(in the rows, 128 means zero)
Where one turn sends some rows of the set: a few examples, then the rows asked
J_757: [142  88 144 130 127 107 129 127 144 104 125 135 165 107 151 108 126 109
  99 118 126 115 121 118  99 111 136 117 119 131  79 155 108 104 114 107
 124]
J_147: [133 132 159 143 153 146 114 143  99  90 119 132 153 107 129 101 113  90
 113 146 102 136 115 120 140  95 111  98 115 111 158 163 112 106 122 110
 140]
J_228: [137 133 176 153 127 151 126 121 140 110 127 135 151 132 152  97 176 104
 130 128 109 138 128 101 135 115 148 123  92 134 108 156 133 110 137 142
 128]
J_832: [148 151 146 161 143 169 117 130 109 121 138 135 148 136 121 116 129 114
 136 111 138 110 132 118 109 112 122 105  97 106 143 165 126 104 124 136
 160]
J_522: [170 126 195 124 124 163 110 141 128 112 147 135 164 111 129 102 129  95
 100 147 135 127 114 109 139 111 100 129  99 114 109 153 105 127 150 107
 111]
J_308: [151  92 153 113 118 165  80 133 114  92 149 124 139 116 150  97 117 119
 110 124 125 122 114 123  91  97 129 119 101 129 111 146  79 122 134 127
 130]
J_531: [142 104 123 150 144 167 122 137 138 115 125 134 162  97 151 109 146 108
 128 115 105  95 111 121 139 116 126 148 125 141 143 183  77 122 159 128
 126]
J_451: [144 105 110 127 146 171 111 156 133  82 151 132 172 139 180 110 126 108
  96 142 130 110 110 115 129 117 116 127 132 121 107 146  94 101 118 112
 129]
J_876: [133 125 112 130 125 193 115 142 128  94 127 115 162 120 131 107 130 113
 145 162 122 114 123 111  93 111 143 152 116 166 144 165  98 126 116 124
 125]
J_683: [141 122 140 118 107 159 118 140 124  92 120 127 124 137 122  90 112 103
 131 134 142 125 138 138 134 111 159 114 100 136 131 144 156 105  97 132
 114]
J_57: [116 120 122 132 101 167 137 135 126 101 147 137 165 139 105  94 119 107
 100 138 139 101 139 136 110 124 145 109 110  96 101 124 124 131 120 130
 114]
J_336: [135 109 128 122 145 209 102 133 144 102 116 128 184 119 119  93 115 102
 119 160 130 122 144 119 134 126 141 142 134 110 151 151 103 140 120 107
 119]
J_274: [129 128 141 120 132 157 126 149 142  80 136 129 171 102 136 115 108 123
  96 139 142  99 114 100 163 107 140 147 128  92 141 156  82 125 151 123
 109]
J_584: [141 108 156 115 115 160 102 123 151  98 123 105 178  90 166 108 109 109
 124 147 132 120 122  84 116  91 136 155 131 125 143 160 117 114 115 103
 132]
J_520: [142 155 112  98 130 100 129 128 126 106 126 134 162 127 126 106 128 116
 127 122 120 116 113 125 139 109 142 147 118 124 114 128 110 128 147 120
 125]
J_895: [156 136 172 141 126 173 118 141 102  96 138 135 161 105 135 114 137 113
 115 120 120 116 157 144 166 109 135 177 119 114 111 167 113 115 144 117
 123]
J_164: [155 113 136 157 100 170 123 165 154  95 129 130 163 102 162 117 104 105
 138 113 123 150 119 117 146  93 144 143 108 126 118 156 134 121 133 134
 117]
J_11: [150 150 163 156 138 154 117 133 128 113 140 126 162  97 129 126 128 128
 112 141 152 117 145 116 138 126 127 104 128  74 120 158  81 110 140 124
 118]
J_123: [139 115 136 127 124 130 132 111 112  93 150 122 131  97 125  88 121 117
  96 112 130 110  91 135 150 115 124 120 103 127 103 145 132  95 133 119
 130]
J_693: [168 143 152 148 123 145 123 154 118 101 123 142 163 117 130 140 140  90
 102 142 126  98 137 119 127 124 165 139 120  92 153 147 116  88 107 115
 145]
J_167: [125 101 133 113 144 162 121 153 121  94  94 149 177 107 106 110 121  94
 137 125 132 113 136 106 137 121 143 110 114 115 105 157 138 143 152 128
 125]
J_106: [143 175  99 152 126 189 133 141 137 111 131 154 157 119 125 112 130 106
 136 125 123 115 141 127 150 113 140 113 116 125 113 124 119 115 115 124
 127]
J_586: [126 119 139 152  96 162 118 145 150 125 130 110 174  97 132  86 117 116
 113 127  94 134 110 144 108 123 159 125 102 121 129 179  95 106 136 129
 142]
J_91: [134 148 124 137 112 183 102 117 138 108 106 135 190 125 138 117 142 116
  87 123 129 135 147 133 110 122 168 140 123 124 112 143 115 118 112 102
 147]
J_533: [150 119 134 119 105 174 117 127 145 109 115 127 148  78 121 112 137 105
 116 142 131 127 139 120 141 120 169 119 103 131 137 164 148 133 151  84
 129]
J_935: [134 115 137 138 101 166 108 144 154 106 129 149 148  95 122  92  95 128
 147 128 144 124 136 131 120  94 146 154 121 124 135 157 111 154 139 109
 128]
J_361: [129 131 111 124 125 166  86 145 111  66 134 142 165 102 116 111 126 109
 113 136 134 116 117 156 132 117 140  96 116  96 120 119 116 112 137 117
 123]
J_40: [140 134 153 108 135 151 103 118 124 103 154 115 163 119 111 131 140 133
 120 165 118 135 143 126 128 133 156 120 114  99 138 143 111 118 112 117
 159]
J_638: [145 112 159 125 129 145 129 116 139  74 130 127 168 123 144 109 142 134
 118 109 141 109 136 148  98 126 150 145  94 147 108 168 103  95 143 116
 106]
J_448: [151  96 133 157 139 158 112 146 126 118 127 146 148 124 121  84 125 101
 152 135 110 112  94 126 130 113 106 149 104 111 123 155 114  76 127 120
 119]
J_597: [132 144 106 149 128 129 121 145 133 128 115 116 167  95 139 101 130  96
 149 137 114  93 121 128 128 114 138 119 135 112 128 177 115 112 134  86
 101]
J_304: [170 133 107 135 148 165 108 108 139 107 121 140 174  89 144 109 153 111
 113 134 117 115 132 123 119 104 157 133 138 131 130 140  76 101 147 107
  99]
J_185: [141  93 125 144 131 199 132 110 133 109 140 141 171 113 116 106 123 115
 128 116 123 121 117  99 137 106 117 125 127 128 123 119 113 114 112 149
 105]
J_152: [155 152 181 147 123 152 147 139 123 118 131 124 154  98 119  99 128  95
 141 136 113 119 145 113 114 116 135 101 114 125 144 122 102 114  99 125
 117]
J_567: [135 129 106 123 142 135  96 120 125 110 135 118 151 124 141 100 135 101
 113 142  99 128 109 124 119 116 111 116 124 138 108 137  82  89 104 137
 118]
J_952: [153 121 140 116 132 148 120 133 118 113 136 109 164 112 138 105 128 104
 149 133 109 119 147 111 102 114 136  83 108 171 113 132 116 122 135 135
 126]
J_712: [137 168 188 128 130 160  86 127 134 102 133 112 155  79 134 104 138 113
 130 135 131 121 119 104 130 115 150 132 120 145 101 143 117 124 115 118
 128]
J_56: [160 124 125 159 150 157 153 129 121 112 112 139 179 126 110 118 155 105
 115 150 131  87 112 131 134 146 136 125 118 119 119 159 103 102 130 120
 102]
J_253: [126 100 148 149 112 151 105 139 139 102 129 113 163 133 138  95  98 128
 111 132 132 118 156 135 134 114 136 129 110 121 120 135 124  68 126  82
 113]
J_562: [156 131 125 109 129 143 126 133 138 116 122 118 161 109 147 109 128 108
 101 124 134 120 112 150 140 124 145 125 114  97 125 216 118 104 132 116
 126]
J_649: [141 144 171 130 108 156 104 131 131 112 116 144 166 134 144 128 167  97
 118 152 142 114 135 118 100  99 136 145 113 122 122 154 113 129 134  91
 156]
J_187: [143 107 122 141 128 172 128 118 138  88 144 131 157 136 142 110 127 107
 105 136 129 116 168  97 131 104 153 144 116 150 104 106 117 108 124 132
 132]
J_479: [141 134 118 123 136 146 143 111 132 111 124 100 185 116 108 121 124  97
 138 144 104 128  93 109 114 120 133 121 107 113 142 156 134 117 123  91
 113]
J_239: [140 125 171 154 134 159 108 151 104 100 146 136 147 118 134 106 125  89
 141 128 128 106 100 111 126  94 125 153 116 103  89 158 112 115 112 117
 160]

J_361 -> J_638
J_253 -> J_520
Now find these:
J_57 -> J_757
J_308 -> J_56
J_40 -> J_228
J_448 -> J_274
J_185 -> J_451
J_11 -> J_649
J_533 -> J_683
J_531 -> J_336
J_693 -> J_712

Where one turn sends some rows of the set: a few examples, then the rows asked
J_993: [106 108 120 153 114 126 122 112 114 136 124 123 139 151 121 138 137 151
 121 174 119 158 131 121 129 144 135 138 117 152 118 130 111 119 151 147
 128 132 149]
J_566: [111 111 105 156 116 119 120 121  97 132 119 126 151 164 120 141 140 144
 125 167 131 144 124 111 130 137 141 130 132 147 129 140 119 114 138 136
 115 139 143]
J_18: [136 136 121 125 133 128 108 112 138 107 145 141 124  98 116 126 138 144
 144 132 146 132 139 161 129 158  91 112 125  97 116 125 116 128 132 133
 149 149 104]
J_353: [129 130 137 140 130 135  96 110 137 101 141 131 121 115 117 160 148 135
 144 132 128 127 147 149 132 158  98 101 132 102 122 111 114 133 124 139
 144 158 126]
J_126: [127 126  95 146 111 112 127 108 126 137 133 127 111 132 127 123 142 136
 137 116 151 159 110 129 106 136 153 172 121 124 139 149 130 135 137 135
 135 110 145]
J_176: [136 131 126 105 105 125 124 132 131 155 119 156 126 100 131 137 144 129
 127 115 111 125 122 113  94  99 118 109 167 115 131 111 126 126 132 137
 113 158 125]
J_992: [131 123 132 121 133 135 127 172 147 150 144 121 129 109 135 121 124 112
 141 143 131 119 144 145 100 130 118 135 100 136 114  92 130 117 130 125
 147 131 105]
J_70: [123 125 155 136 126 147 139 111 146 126 133 140 144 132 126 121 155 111
 134 101 136  86 140 145 154 116 122 141 147 125 123 130 153 111 126 111
 104 135 130]
J_403: [124 132 141 134 142 135  84 122 137  95 148 133 128 109 112 121 142 151
 136 134 138 127 144 145 126 136  97 117 131 102 111 119 113 131 117 131
 153 147 110]
J_30: [121 119 123 158 110 125 131 142 121 146 128 102 117 136 100 136 131 118
 115 113 130 174 113 106 134 138 106 103 134 122 121 165 139 115 125 123
 105 125 111]
J_742: [128 107 146 123 144 122 133 174 149 142 141 139 138 124 133 118 136 123
 152 146 135 103 130 139 114 136 108 125 112 129 113 102 140 105 125 116
 136 145 107]
J_639: [113 121 115 151 119 110 118 109 106 146 130 138 126 160 119 149 136 158
 125 153 123 149 131 113 124 142 144 134 114 148 134 131 114 108 157 128
 134 132 146]
J_213: [140 134 115 106 113 134 142 121 128 147 124 163 138 115 140 124 138 136
 124 113 123 106 113 115 121  99 116  93 151 119 128 111 116 131 136 117
 122 166 123]
J_954: [124 135  96 145  95 107 137 104 120 127 144 140 113 137 124 128 115 132
 134 110 144 155 119 134 124 126 138 160 119 125 158 139 127 148 129 130
 147 122 151]
J_192: [130 140 153 122 122 129 105 130 149 164 109 162 128 143 138 148 119 115
 117 149 110 128 124 161 116 133 101 139 148 114 141 136 135 150 122 133
 127 122 148]
J_346: [128 164 157 126 130 136 111 125 159 139 103 161 126 127 147 149 125 118
 106 136 117 121 133 150 117 135 109 150 147 114 126 116 118 141 117 136
 150 135 134]
J_789: [103 138  83 174 119 146 148 130 122 127 129 117 135 127 142 139 119 116
 134 131 131 148 129 125 152 100 129 126 128 134 134 150 119 140 134 139
 153 113 127]
J_299: [125 118 155 126 111 143 119 123 146 112 130 122 138 126 127 118 157 119
 142 100 141  81 140 131 152 114 130 131 150 122 133 137 137 109 128 103
 126 133 147]
J_121: [117 136  81 168 122 149 140 129 124 131 119 125 138 141 135 144 119 115
 134 105 134 147 125 123 144  92 116 131 137 134 150 152 122 137 140 116
 144 113 136]
J_376: [114 150  83 164 113 138 149 152 135 128 120 117 135 141 132 149 126 117
 129 115 141 161 125 135 153  96 115 118 129 142 140 137 120 138 126 122
 128 117 130]
J_37: [133  98 136 139 121 127 129 123 105  98 108  97 110 135 147 124 120 130
 133 155 127 152 113 125 141 137 138 132 140 149 132 124 113 110 156 124
 127 113 114]
J_146: [136 138 164 129 112 134 127 133 139 119 136 126 145 124 120 125 150 133
 136 102 136  88 129 148 149 127 130 141 121 130 123 139 140 113 106  98
 104 128 135]
J_93: [119 146 157 131 138 122  98 143 165 136 100 165 127 134 139 132 123 117
  99 142 112 128 141 149 120 144 121 132 148 121 131 123 126 144 115 145
 133 127 138]
J_231: [109 124 127 165 115 121 135 130 116 139 120 111 119 131  97 146 137 118
 121 109 135 177 111 122 119 139 118 102 130 139 127 159 130 126 119 131
 106 106 115]
J_528: [129 123 139 134 149 133 131 164 141 160 147 137 140 115 120 119 121 126
 153 135 139 107 124 127 104 132 114 133 123 122 120  97 150 113 124 119
 134 124  92]
J_484: [126  90 128 128 116 115 125 134 113 102 109 106 100 131 142 105 111 128
 132 139 136 156 100 131 146 133 132 134 150 135 114 135 119 105 147 136
 126 111 121]
J_931: [135 100 120 142 121 117 128 139 114  98 111  96 120 116 131 104 121 136
 129 142 128 155 102 131 142 142 135 124 128 139 122 130 114 106 150 137
 124 100 117]
J_543: [123 143 156 140 132 129 132 129 144 121 125 115 156 125 127 128 145 114
 132  96 136  86 140 117 154 131 129 127 132 114 131 127 145  94 117 111
 112 121 130]
J_261: [116 121 138 129 149 122 144 173 155 159 146 136 139 132 121 123 130 112
 142 142 138 109 134 136 106 145 125 132 117 138 121 114 142 113 123 109
 147 139 104]
J_210: [135 122 149 130 141 116 140 163 145 145 141 123 130 107 112 101 130 120
 147 145 134 133 130 114 107 146 117 132 121 140 109  98 129 123 121 114
 154 140 104]
J_474: [118 124 101 141  94 108 129  91 128 140 138 131 120 128 132 133 131 131
 131 111 154 164 123 129 106 142 139 167 132 129 142 144 139 134 125 131
 149 121 142]
J_366: [141 122 120 110 114 128 136 118 140 155 121 158 143 102 127 125 148 125
 127 116 110 123 132 139 107 109 124 105 174 107 130 115 118 141 143 126
 125 157 132]
J_668: [101 110 109 144 114 116 122 123 113 141 121 133 150 153 132 149 134 160
 131 170 124 149 135 118 130 137 138 131 130 142 122 143 116  96 143 134
 131 129 148]
J_821: [118 124 111 159 122 124 140 140 118 130 132 101 124 141 112 127 129 111
 114 100 131 162 103 112 123 132 122 101 125 137 124 157 138 119 112 119
 103 120 107]
J_181: [138 117 165 131 119 129 130 134 145 128 126 131 129 119 122 113 144 105
 139  94 136  83 137 139 151 118 116 123 143 125 124 128 139 109 115 101
 111 141 137]
J_394: [134 143 167 132 142 125 122 127 165 137  94 166 112 141 140 137 123 107
 110 131 113 133 121 138 118 135 102 143 143 118 148 120 120 137 129 124
 130 128 143]
J_319: [129 126 127 123 131 132  95 121 140 100 137 156 109 114 118 134 152 153
 138 146 135 124 152 149 149 151  96 113 128 124 109 129 119 142 132 145
 146 146 123]
J_96: [117 120  96 142 104 119 128  97 118 134 130 145 109 131 127 149 127 135
 138 116 146 157 117 128 107 138 144 165 133 133 148 138 131 149 140 145
 133 119 150]
J_888: [141 144 128 114 112 134 133 125 138 156 120 159 127  98 126 144 139 116
 118 103 115 109 141 121 112 103 115 104 161 110 128 119 116 129 127 122
 123 160 126]
J_105: [132 115 125 144 109 129 140 137 127 133 127  81 116 140 122 137 135 127
 121 107 124 172 109 116 125 142 114 101 125 127 129 149 131 125 126 132
  96 115 105]
J_979: [127 133 111 101 123 128 135 113 123 139 129 142 135 112 145 142 146 112
 126 103 126 120 119 138 104  82 118 114 165 106 127 114 123 121 135 120
 121 156 123]
J_882: [130 134 143 122 128 133  97 115 144 108 141 143 134 115 129 135 150 149
 142 146 144 121 134 154 119 160  96 119 118  93 113 114 124 128 123 131
 150 152 118]
J_290: [134  86 118 136 119 118 131 129 108 106  98 105 113 136 136 106 116 125
 124 127 129 152 109 126 137 124 118 133 140 141 131 134 112 116 157 149
 131 100 117]
J_393: [123 162 165 142 131 130 106 127 156 138  98 154 130 138 144 138 118 117
 109 142 110 132 131 154 138 132  92 146 147 124 124 124 124 133 116 145
 129 131 135]
J_340: [116 140  80 169 118 138 142 143 131 128 117 122 132 126 139 151 119 113
 128 113 139 150 130 126 162 102 117 137 147 141 137 144 130 130 136 128
 158 118 120]

J_353 -> J_394
J_366 -> J_70
Now find these:
J_192 -> J_979
J_176 -> J_299
J_290 -> J_566
J_882 -> J_346
J_931 -> J_993
J_668 -> J_474
J_37 -> J_639

